One vector is turned by the same rotation once a tick. Each row is the vector after some number of ticks, and that number follows the row.
The counts run from 0 to 250.
[ -7 -11  27  -7 -19  -7  13   9  11   3  -7   6  25   3  -4 -20  30   9
  -3   1 -10  -1 -13  -3   1  30  29  -2  -5  -5  -4   7  -9  -4  28   2
   0  18 -22 -14  16 -27   3   7 -15 -15  11]  86
[  2 -23   5   0 -16  -9  37  -3  11   5 -18 -15  34  -3   5   4  20  20
  13  -5 -10   4  -4  18  13  16   3  11  -8 -16  13  -7  -6 -13  -3   7
   1  16 -23 -23  23  -7  -4  11 -10 -22  -6]  72
[  4 -12  45 -20  -7   5  -7  12   3  10  12  13  12   1 -13 -11  17  21
   0 -22   6 -12  -8  22  -4  -9  12 -14  -2  -7 -19   8  -6  -7  39   8
   7  13 -19 -12   8  -8  -4  16   5   2  -3]  14
[  9 -34  14   3  23  -3  14   3  -3  31  15   5  22  13 -24  13  18  15
 -13 -13   3  14  -4  18  -9  13  17   7  -7 -18  -3 -16 -10  -1  -5 -18
 -12   6 -25  16   7  -3   4 -10 -17   0  -5]  217
[  2 -13  22  -1  -4 -14  16   3  -8  29   7  -4  19  -9  -5   4   7  -2
  26  -5  10  11  -8   0 -10  -6   4  19  -5 -12  -1 -22 -10 -15   7  13
   9   7 -39  -5  14  -9 -10  19   4 -33 -25]  151
[ -4 -26  17 -26 -19  -4   8   3  25  -8  10  16  21   4 -11 -13  24   4
   2   9 -13  -1  -3  11   7  28   7 -20   3  -9   9  12  -9  -9  21  -5
  12  14 -21 -13  18 -19   9  24 -16 -24  -7]  1
[ -2 -14  11  -3 -17 -36  31   4  -6   1  -3  -5  13   4  -7  -7  28   1
  30  -3  -1  -9  -5  21   0  20   4  -9 -18  -9   0   6   4  -7  22  -9
  -2  33 -12   0  10 -13 -17   2  -5 -28  -4]  159
[  6 -35  12 -16  10  -4 -10 -14   8  21  23   5   3   7 -32  14  27   0
  -6  -3   9   2 -23  28  -3  15   3 -22  -3 -14  -8  -6   3  -4  19  -7
  -4 -10 -18  12   0   1   5  12  -4 -18  -8]  135
[  4 -25   1  -5   7 -19  20  -8 -20   8  25   7  -8   8 -26   2  32  12
  -2 -11  15  -4 -29  35   2   7  -1 -14 -21 -15   9 -12   9  -3  14   2
 -17  -7  -5   9  -3  -7   9   2 -20  -3  -6]  49
[ -5 -26  20   6  -2  -9  26  14 -17   8  19   0  -6  14  -9  -5   4   0
  17  -4  12  -1 -23  13   4  24  -6  -2 -33 -19  -4   0  10  -3   8  15
  -6   1 -30   8  20 -24  -6   1 -18 -26 -18]  164
[-11 -18  12 -15 -16 -40  14   2 -11   5   6   9  -1   4 -16 -12  42  12
   3   0  -7  -5 -15  14  -5  17  27  11  -9  -9   6  -4  16 -16  25  11
 -16   9  -7   0   4 -15  -8  17   1  -2  -2]  45
[  3 -15  16  -8   2 -23   1   2 -15  14  31  20   7 -20 -16 -10  17  10
   4   3 -28 -14 -27  22  -4  16 -19 -19   1 -23  14 -15 -18   1  10   5
   4   3 -21   1   7 -10  17   4  -2  -7 -20]  121
[ 11 -25  13 -19   6   3  11  12   0  20   1   1  13  -9 -12   2  14  20
  -6 -16  10  17 -17  13 -12  -2  19  22 -15  -4   7 -20   6 -18  17  15
 -22  -2 -37  -2   5 -15   0  16 -18  -1   8]  57
[  0 -14  28   2  -8  -9  18  -4  -7   8 -13  -3  17 -23  -5  -1  17   6
  11 -16  -4   5   9  28   8 -10  -9  -4  -8 -12  -9 -12  -7 -18  17  11
   1  13 -21 -21  29  -5  -4  25   5 -35 -24]  153
[ -1 -35  28  -8  -3   3   4  -2 -10  -4  26  12   1  22 -27  -8   5  -7
  -5   4  12   1 -26  21   5  15  -8 -14 -20 -19  -5   6   7  -1  21   4
   5  -4 -18  -3  17 -18  -3  25 -13 -17 -16]  249
[ -1 -13  27   3  -7 -16  19   6 -11  24  -6  -5  23 -25  -2   3  12   7
  17 -17  -5  17   8  12  -3   1  -7  14  -4 -11  -4 -18  -4 -18   9  13
   2  11 -29 -11  21 -13  -9  21   5 -34 -26]  152
[ 16 -20  19   2 -19 -17  -4  10  -3  17  17   8  11 -18  -5 -10   5  12
  21 -10  20  -2 -13  13 -16  11   9  15 -11 -30 -12  -8  -1  -4  18  -2
  11  -9 -27  10  13   5 -30  14  21 -25  -2]  25
[ 12 -27  11 -22  11  -3   7  -8  -3  30  26  17   3   4 -21  -1  43  21
  -6 -11   3 -12 -17  19  -5  -6  13  -9 -10 -14   6  -4 -18   5   9  -6
 -10   4 -22   9  -7  -1  13  -8 -23  -8   4]  215
[  5 -14  28  11   7  14  16  -4 -14  22  18   1   6  15 -16  -3  34   1
  -9  -9  15   0 -42  20  -4   7   9 -18 -15  -9  -3 -10 -11  22  19  -2
   7   7 -13 -10  -4  -8  10   3   1 -11  -8]  175
[ 11  -9  18  -4  -5 -19  15   6  -2  17  11   3  10  -9  12  -3   4   4
  21  -2   2   4 -34   8 -11  29   6  24 -16 -29  12 -24 -25  -8  14 -12
   0  -4 -32  12   6  -4 -10   0  14 -14   3]  191
[ -1 -21  21 -17  -7 -10  19   3   0   0  13   5  11  18 -22 -13  23  -1
  16   6  -4   6  -4  15 -11   3  -4  -7  -8  -2  22  -4 -11  -8  23 -30
  14  36 -18   0   1 -23   1  15 -22  -8  -8]  242
[ -2 -17  18  -6   2 -16  22  10 -12  -3  11  11   8  19 -28 -22  16  -8
  19   2   5   3  -1  12 -16   3   7   2 -18  -6  12   0  -4  -9  26 -27
   8  37 -17   7   4 -27 -11   8 -23  -4 -13]  243
[  9 -10  14  -6  -1 -22   8  -1 -10   2  -2   8  11  -6  -1 -14  15  10
  25   1 -17 -14 -31  35 -20   0  -8  -9  -9 -15  23  -4 -15   0  36 -14
   1  26 -13   2   8   6  -6   8   1 -18  -1]  34
[ 23 -43  16  -6  -5   6  17  -3  -9  -9   0  13   4  -4   0 -12   9  16
  13   4   6  -5 -20  28  -5 -18 -14   7 -16 -25  24   4  -7  -3  20   7
   8 -12 -20  -2  21   5  -4  33  -6 -16  -1]  29
[ -2 -19  20 -11   3 -16   8  -5   4   4  20  10  18  -7 -16   6  14  18
 -14 -10 -18  -2 -17  32  22  38  -6 -16   4 -20  -7 -16 -11  -4   2  16
 -12  -5 -18 -11  14 -10  19   2  -1  -3 -14]  207
[ 14 -16  -1   9  -6 -13   2  -7   2  30  -5 -15  35   4   4  16  25  18
  13  -3  -9   3 -19  17 -27   5   7  -6   9 -13   4 -11  -2   3  10  -6
   4  23 -25  -5  15  14  -2   6  -1 -31 -10]  146
[ 18 -10  25 -15  -7  13  22   5   8   4  11   2  11 -16 -12 -10  15  24
   0 -19  24   7 -13  21  10   5   9   4 -12 -12   8 -25  -9  -1  20   9
   4 -11 -28 -25  -4 -18  -6  28  11   2  10]  182
[ -3 -24  21 -11 -23  -9  10   0   4  -2   7  10  19  13  -9  -5  36   5
  13   8 -17  -2  -7  20  -3   3  -6 -10   2  -3  18  10 -13  -5  27 -20
  16  32 -18  -7   9 -16   7  18 -22 -18  -9]  241
[ 24 -32  18  -7 -10   7  12   2  -2  -8   3   9  10 -19  -3 -10   5  17
   3 -11   4  -3 -10  37  -5  -7 -16  -1 -11 -25  11  -7  -8  -2  18   3
  10  -7 -24  -6  18  -6   0  31   3 -13  -2]  28
[ 13 -23   7   6 -18  -1  35   1  -2  14 -10   0  16  -4   2  -4  35  28
   0 -13  10  -6 -17  18   1   8  19  24 -20 -30   8  -1  -7   1  -1   9
   2  -6 -14 -11   9   0 -18   0  15 -12  16]  185
[ 16 -33  19   8 -25   0   7  -2  -4  15   3   8  19  12 -12   6  41  17
  -5 -12  10  -5 -16  33 -10   7   8  -8  -2 -20 -12   5  -7  12  26 -21
  13  12   1  -4   1   4 -11   6  17 -19   4]  20
[ -3 -29   5   3  -4 -21  11   2 -14  23  16  -3  10  15 -14  24  18  11
  -8   1   9  10 -34  21  -8  35  11   6  -9 -18  -2 -17  10  -8   5   9
 -16  -7 -22  15   4 -10   4  -3  -5  -7  -8]  51
[ -4 -14  22  10   8 -24  19   5 -41   9   3   8   6  -6  -7 -13   3   1
   8  -6 -12   7 -20  19 -11   4  -8  15 -18 -22   4 -18  -9  -6  13   9
  -5   9 -16  12  19 -11  -3   7   7 -12 -32]  38
[  2  -7  24   7 -13  -3  14  23 -18  18  -7  -3  17   1  -8 -15  28  20
  -4 -19   1   4 -18   9 -22   8  23   2 -18  -1   1  -8   4  13  20  12
  -7  26 -23  -8   6 -32   0  -3 -12  -5   3]  172
[  3 -24  27 -11  -4  -4  14   4  -4  14  28   8  12  -2  -6  -7   8   5
  24   0  -2  -2  -2   3   3  -9 -17  11  -1 -19  14  -6 -18 -15   0  12
  23   0 -36  -7  16 -14   9  21 -15 -22 -30]  236
[  4 -12   9  -1  -5 -12  29  15 -12   7  27  -2  -1  -4 -20 -11  16 -10
  19  -4  10   3  -8  20   1  22 -15 -23 -16  -8  16 -16  -9   7  11   1
   3  13 -29   3   2 -35   7  11 -20 -21 -14]  162
[ 16 -25  28 -21   4   2 -11 -10  24  27  19   8  23  -9 -16  10  11   4
  -3 -10   2  13 -10  14  -5  15  11 -14  13  -6 -11 -13 -17  -8  26 -13
   1  -3 -30  -6   9   0   1  19  -1 -22   3]  221
[ 15 -27  17   1  -2 -15   7  12  -1   6  21   3   6  -1 -19  -8  -8   8
  25  -5  27   4 -14  20 -16   9   9  16 -17 -29  -6 -14  -1  -3  24 -11
   9  -4 -18  11   7   6 -30  13  17 -15  -6]  24
[-12 -24  37 -15  10  11  23   3   6  -8   5   3   9  16  -7  -5  -3  -9
  -5  -6   2  10 -10  10  11  18  -4   4 -20  -9  -2   7 -14 -14  16  -1
   1   7 -31  -3  26 -25   9  14 -25  -6 -15]  83
[  6 -30  -3  -7  11 -13  20  -2  13  25  17  -6  29  18 -15  -7  15   9
  23   9   7  -2 -18  12 -14   3   7   2  -4 -23  15  -5 -10  -5  -2 -17
  19  10 -18  -8   8  19 -21   3 -11 -26 -13]  230
[ -8 -25  29 -19   3 -21  23  -7 -11 -11   1  14   6  11 -19  -7  14   4
   0   3  -6  10 -21  26   2  12   7   7 -10  -8  19 -10  12 -32  29   2
  -8   7 -14  -8   6 -18  -3  29  -9  10 -15]  43
[ -1 -16  32 -14  -9   9   5   6   5 -13   2  -3   9  17  -7  -5   7  11
   4  -7  -1  -4 -25  25   1  17  -3 -14 -20   2   4   4   6  -8  40  14
  -2  16 -31  -8  13 -27  16  14 -26   3  -2]  168
